The rows of Z fall into a few groups, which share some directions, and each row is roughly a mix of its group's hidden directions.
Z (148 x 10):
[[  5  -8  31  -5 -27  -6  33  13 -45  -5]
 [ 40  14 -15  39 -12  27  24  -1  -5  10]
 [  7 -30 -19 -15   2  18  39  14 -26  30]
 [ 37 -34 -13 -11  -6   9 -11  40 -22   1]
 [-16  27  -1 -18  -1  23  48  21 -18 -15]
 [-29  -1   0 -30  23  -9  27  18  33  25]
 [ 23 -11  19  -7 -40  37   9   7  28  11]
 [ 48  29  16   2  -4 -18  -6  10 -22 -27]
 [ 37 -10  27   8  14  -3 -36 -18 -20 -26]
 [  8  12   6 -40  -2 -27 -42 -14   5 -24]
 [ 13  -5  46 -12  -9  21 -18  39 -11  14]
 [ 43  -6 -42  16  29  -7 -16   3   3  -6]
 [ 33 -15  36  -4   6   4 -35 -19  27  -9]
 [  2  18 -41  35   2  13  -7  14  -7  38]
 [  2  21   7 -30 -44  29  -1   6  11  27]
 [ -9   5  41 -33 -21  21  20  10   2  29]
 [ -4   2   5 -17  14 -42   2 -37 -27 -27]
 [ -5  -3  -3  49  25  38 -25   1  -3   6]
 [ 21  30  22  23 -36   7  -6  33   3  17]
 [-27  18   0  20  -9  17   6  37 -34 -26]
 [ 15  46  12  -6  -7 -15  27 -36  16   3]
 [  0 -32  -8 -27  48  12 -14 -12 -21  -9]
 [-28  -1 -35  13   1 -23  31   6 -22 -30]
 [ 18 -30   1  14  -8  43  24  13  16 -29]
 [  5  -3  -5  20   8 -41  -9 -36  15 -37]
 [  7  35 -43  25 -21  16 -18   6 -12  16]
 [ 21   8 -36 -20  10 -32 -19 -17  33  -8]
 [ -7  24 -42   7 -31 -28  10 -23  -1  18]
 [ -2  13  -8  16  16 -22 -34 -34 -31 -25]
 [-19   2  10 -13  23   2  -3 -20  -2 -60]
 [  8  42 -31  25 -31  19 -19   2   7  -1]
 [-19  18 -26  14  20 -36  12  -4  14  40]
 [-23   5  37 -45  -6  13   9  17  -6 -24]
 [ 23  -8   6 -22 -31   5   4 -38   7 -39]
 [  1  13 -27   0   3  21   1 -55  12 -26]
 [ -8 -12  28 -16  19  17 -28  -5 -23  44]
 [-37  20  -1   7  34 -17 -17  38  -9   3]
 [ 28  -5  24  42 -16 -10  21 -10  15  29]
 [-19  -5   4 -21  49 -21  12  10  30  17]
 [ -5  38 -40  20 -12 -10 -12  17  10  28]
 [ -9   0  12 -25  34 -25  21  21  40   1]
 [ 17 -19   3  19  17  12 -41   7  -9  44]
 [ -1 -30  -1 -26  29   8  39   4  33   6]
 [ 20  18 -14   4  27   8 -50  26  -7 -16]
 [  2 -24 -19   7  53  22  -1 -13  25   9]
 [-26  18   6 -50 -18 -19   9 -23  15  -4]
 [ 16 -21  -9  17   6  25  32   2  27  41]
 [-25  28 -16  13 -42   7   4  19 -22 -25]
 [-22   1   3 -44  11  -2 -18  -5  -3 -47]
 [ 20   8  18  15 -41  -8  36  19 -13  23]
 [-21  12   1 -26  30 -36 -27  12  26  -8]
 [ 59  13 -27  10   0   2 -19  13   3 -10]
 [ -1  36  38   2 -20 -37  23  -7   1   2]
 [  7  28 -24   6  10  -9 -15 -31   8 -47]
 [-23 -18 -17 -48 -20  15  -5 -25   5 -19]
 [-22  11   7  29  26   1 -42  21  25  10]
 [-42 -12 -10  -8  10 -21  -1  33 -36 -10]
 [-21  -7  -1   7   8 -18  37 -20  -3 -49]
 [ 43 -13  -8  18 -37  13  16 -30   0  -2]
 [ 20 -31  -9  18 -45  17  13   8  24  16]
 [ -7  -6  44 -25 -27  10  20   4   9  34]
 [ 32  17   4  -8 -25  -2  45 -31  -7 -11]
 [ 19  29   3   2  -3 -35 -42 -25  17   5]
 [-16  20 -38   8 -46  -4  18 -21  -1   7]
 [-11  13   6  25  20   3 -56 -10 -16 -17]
 [-34  22 -14  -6 -47  17  -1  20 -16   9]
 [ -4 -25 -21 -47  32  -4 -11   7 -24  10]
 [ 40  -2  14   9  26 -36 -16 -31   8   0]
 [  7 -34 -11  14  35  35  23   3   0  24]
 [ 21 -18   3 -29  32  -3 -49  -8   6   5]
 [-20 -26  18 -23   5  48 -19  18  13   5]
 [  9  29  32  -6 -28  10  38 -25  14   3]
 [ 38  -2   5  11  27  12  37 -16  27  18]
 [-40  -6 -35 -16 -17  -6 -28  -9  27   8]
 [ 28 -33 -14  12  37  -3  25   0 -31  -6]
 [-44  -1  36  17  -7  -3  27  19   4 -21]
 [  2 -11 -32  34  35 -32  -8   5 -20   1]
 [ 17   5   9  20 -41  26  37   8 -15  18]
 [-41  28 -18  -4 -20  -5   4  41   4 -12]
 [ -9  37  44 -20 -12 -28  -2  -9   3 -18]
 [-56  16   4  12  14  -4  -9 -30 -11 -17]
 [-16  16  -4 -30 -26 -17 -35  24  29   9]
 [ 21   5  23  22   6  16 -26  47 -22  -2]
 [  4 -32 -25  11 -19  26 -15  39 -15  18]
 [-23   9  40   8 -26 -21  27  -3   6 -31]
 [ 54 -28  24  -1   4   5  11 -19  18   8]
 [ 27   9 -41  23  26  26 -17  15  -6 -10]
 [-44  26   5 -38  -7 -13   1 -22 -18   8]
 [ 16 -10 -19 -12 -35   6 -33 -43   6   8]
 [-22  24  15   7  23 -23 -18  15 -22  41]
 [-21  28 -35 -24 -24  27   3   7 -13 -24]
 [ 24   7 -39   9  -1  36 -36 -15  10   1]
 [ 10  -7 -16  34  -7 -47  18   6  -2  30]
 [ 40 -34  -4 -13  17  33  -5  22 -15  -9]
 [ 13  30  -6  13 -45 -16 -25  15 -13  24]
 [ 15  19  34 -20   0 -39  -8   7  18  32]
 [-27  13  18  -9   5 -49  15 -19  -6 -28]
 [-30 -14   5 -12 -26  -6  19  48 -20   8]
 [ 34   1  35 -20 -44   6 -12 -15  -5   6]
 [-18 -22 -10   5  -3  -1   8  52 -19 -32]
 [-38 -12 -16  -7  43  -9  -9  21 -25  13]
 [-17  -2  -9 -38  -1   5  28  28  42  -2]
 [  4  47 -30  -1 -10   6  34  -2  -3 -26]
 [  4  -9  22 -25  23 -12 -41 -23  -2 -32]
 [ 15 -23  -5 -19  37 -18  -2 -27  39   9]
 [ 22 -23  -2 -44  11 -31 -22  21   4 -11]
 [-21 -22 -15  12  16  27  18 -24 -39 -20]
 [-33   2 -13  41  10  28  31  11 -16  -2]
 [ -3 -42  23 -26  20   0  34 -11 -18 -13]
 [-10 -11   2   4 -18  -5  34 -23  15 -51]
 [-37  11  24 -41  -7  -2  -8  28 -21  -8]
 [-11 -37  33  24  29  19  17  -7 -19  -6]
 [ 11 -23   8 -42  37   1  -1 -16  -5 -31]
 [ 21 -33  34  -8  12   5  19  -1  41  11]
 [ 27  16  -1  -4  17  41 -17   7  -1  42]
 [  8 -24  14  10 -12   3   5  49   3  40]
 [ 15  10 -19  -3 -47  24   4  20   9  34]
 [ -7 -10  -6 -16  34 -57 -11  -1  13   0]
 [-54  27 -28  -8   6 -20  -6   4  -2  12]
 [-11  -1 -29  -6  13 -22 -10  14 -45  33]
 [  2 -19   7  31  22  22 -13  26  17  41]
 [  7  11 -36  35 -22 -11  19   7  14  34]
 [  5   7  -9  18  17 -24  14  28  28  45]
 [-34  -5  38  -7   5 -26  24  -1  13 -32]
 [-37 -26  -1 -19  42   5  25   7  -8 -15]
 [  0   8 -19 -52  -4 -17  -9 -15 -24 -29]
 [  7  -7 -24  21  30 -32 -29  19 -27 -13]
 [ 36 -26  19  18  17  22 -21 -16 -24 -22]
 [-44 -17  23 -16 -22   5 -19  32  -6  14]
 [ -4  -8  11 -36 -30   5 -13  15 -46 -13]
 [-31   1   0 -40  32 -22  -2 -18  21  17]
 [ 26   3 -43 -13 -19  29  11  14  -2  29]
 [-18   6  15 -34 -43  15  -1  36  -2   0]
 [  7  -8 -33  -3   0  26  38  20  20  31]
 [ 13  -6  16  12  10  10  -3  61  13 -21]
 [-30   1  -7 -23  33  -5 -44  11 -14 -16]
 [  8  11  30   7   8 -54  -2  29  -8   8]
 [-28  15   0 -44 -22 -11  20  10  32  -7]
 [ -8  47  -7 -11  -2  -7  48 -15  -8  -5]
 [ 16 -51 -13  25 -18  20 -17   4  19 -10]
 [-23  15 -20  -2  -8 -11  45 -37  -4 -20]
 [-15 -10  17 -12 -49 -18  24 -14  14  25]
 [ 40  -4  23  11  24 -24 -35 -21  -7  -1]
 [ 35  -7   9  12   9 -44  15  27 -24   8]
 [  2 -13  12   3 -11  10  23  -7  18 -61]
 [  6 -42 -37   8  23 -11   3  16  11  29]
 [-40 -42  10 -33   7 -11  17  -3  -4  10]
 [  3   4  35   2  13   9   3 -16 -48 -33]]

Each list below has two rows that fit no group; the rest each fit one group, if only roughly. Name those rows in the order they come.
    q_490: [ 21  11 -21  28   8  -3  42   3   3 -38]
    q_943: [-22 -45  18   9  30 -22 -20  -7  -9 -17]
    q_865: [ -9  29 -26  39 -18  19  30   5  19   4]
    q_727: [-19 -12  24   2  51   6 -31  15 -11 -11]
    q_382: [-49  -5 -17  27  -6   6 -22  10 -32  -3]
    q_144: [ 38 -27   3 -11  -3  28 -37  10 -12  20]
    q_522: [-29  18  -9 -10 -10  -4  35  27  11 -39]
    q_551: [ 25 -27  -9  34  25 -27  13   6 -23 -22]
    q_613: [ 16  -7 -14   8  -1 -26   0  14 -18  58]
    q_552: [  6   9  24  17   5 -50   7 -38  14   0]
    q_36: [  1 -36  41  20  12  -2  -6 -10 -39  -1]
    q_194: [-33 -23 -16 -34  26 -21  26 -12   8  -9]
 => q_551; q_194
    q_871: [-28  16  -1 -38  18  20 -27   5 -24  24]
    q_543: [-18 -35  -4 -27  14   4  24   8 -44  -7]
    q_852: [-28  28  17 -11  -6 -13   7  49  -2 -22]
    q_795: [ 14   5 -43  23 -45   5  17   1  12   6]
    q_368: [ 47 -10   9 -36  27  -3  -3   3  24  -9]
    q_421: [-54  24 -17  25  -2   7   1  -3 -13  22]
    q_589: [-40  -2 -43   7 -18  21 -18  -8  14  17]
    q_996: [  8 -24  44  36   1   7 -17   3 -13 -28]
    q_927: [ 25  15 -16  34  47  -6  -2  19 -13  -8]
    q_952: [  4  21  -7   6  17 -14   5  50 -27  29]
 => q_421; q_996
    q_507: [ 10 -14  29 -29  35 -18  -5   2 -26 -29]
    q_892: [-46 -45  17 -12  16  -2  10   4   8 -10]
    q_615: [-40  -3  15  42  12  -4 -16  28  -4  19]
    q_686: [-17  28 -16  51 -16 -12   3   7   9 -26]
    q_798: [-17  -3  -6  42  26  25   5   2  30  27]
    q_488: [ 36   6 -20   9 -36 -23  -8 -21  25 -20]
    q_737: [-30   0  10  -4   7  -8   4  44  41  19]
    q_517: [-16 -27  21   4 -12  15  12   3 -55 -11]
    q_526: [19 23 -1 55 11 11 25 -9 -2 14]
    q_286: [ 17 -19 -35 -28  19  40  17 -11  -3 -10]
    q_848: [ 10 -18  20  -4 -12   2 -21  11   2  60]
    q_929: [-17  11 -13 -10  20  19 -43  36  21  10]
 => q_892; q_686
    q_449: [-30  -6  -3 -17  -7   0 -18  15  48  31]
    q_919: [ 36 -17  26 -15 -37 -19  23  -4   9  15]
    q_155: [ -4 -17  28  -3  36  24  36   9  -5 -27]
    q_129: [-3 27 17 37 -5 32 15 -7 25 28]
    q_823: [ -5 -10  17  24 -15  -4 -45  10  -5  42]
    q_787: [-15 -16 -10 -50 -17 -11 -21   6  33   5]
    q_481: [ -5   3 -22  -1  48  33 -16 -24 -16 -10]
    q_663: [ 13   6   0  -3  40  31  -8 -37   9 -29]
    q_655: [ -6  23  19   9  -1 -11  44 -28 -22  28]
    q_850: [-23 -20 -15  19  -5  -7  10  28  18  49]
    q_796: [ -4  30  13  -8 -27 -13  16  21  -5 -48]
    q_94: [ 45 -16  -3 -16  23  17  13   3  16 -36]
    q_780: [ 42 -26  16   3  34  11   9  23 -21  -5]
 => q_823; q_94
    q_393: [-22   3  23 -23  -2  27  -8  41 -12 -31]
    q_828: [ -2  12  17  51  26  -8 -24 -10  23  12]
    q_789: [ -4  -6 -11 -47  -2  23  41   8  16  16]
    q_832: [ -7  -1  -1 -31 -21  23 -37   0  -1  42]
    q_623: [  4  56 -24 -21   6  19  -8 -14  -8 -17]
    q_261: [-11  12 -11  33  17  31  15 -23  26  30]
    q_486: [ 19 -35 -14  -4   4  35 -44   3   7 -11]
    q_249: [-17 -43 -20   5 -14  32  18  17 -23  15]
    q_150: [ 41 -15  -3  -8  -6  32  12 -14  16 -38]
    q_520: [ 20  44  13  -3 -27  21  -9   2  37   3]
 => q_789; q_150
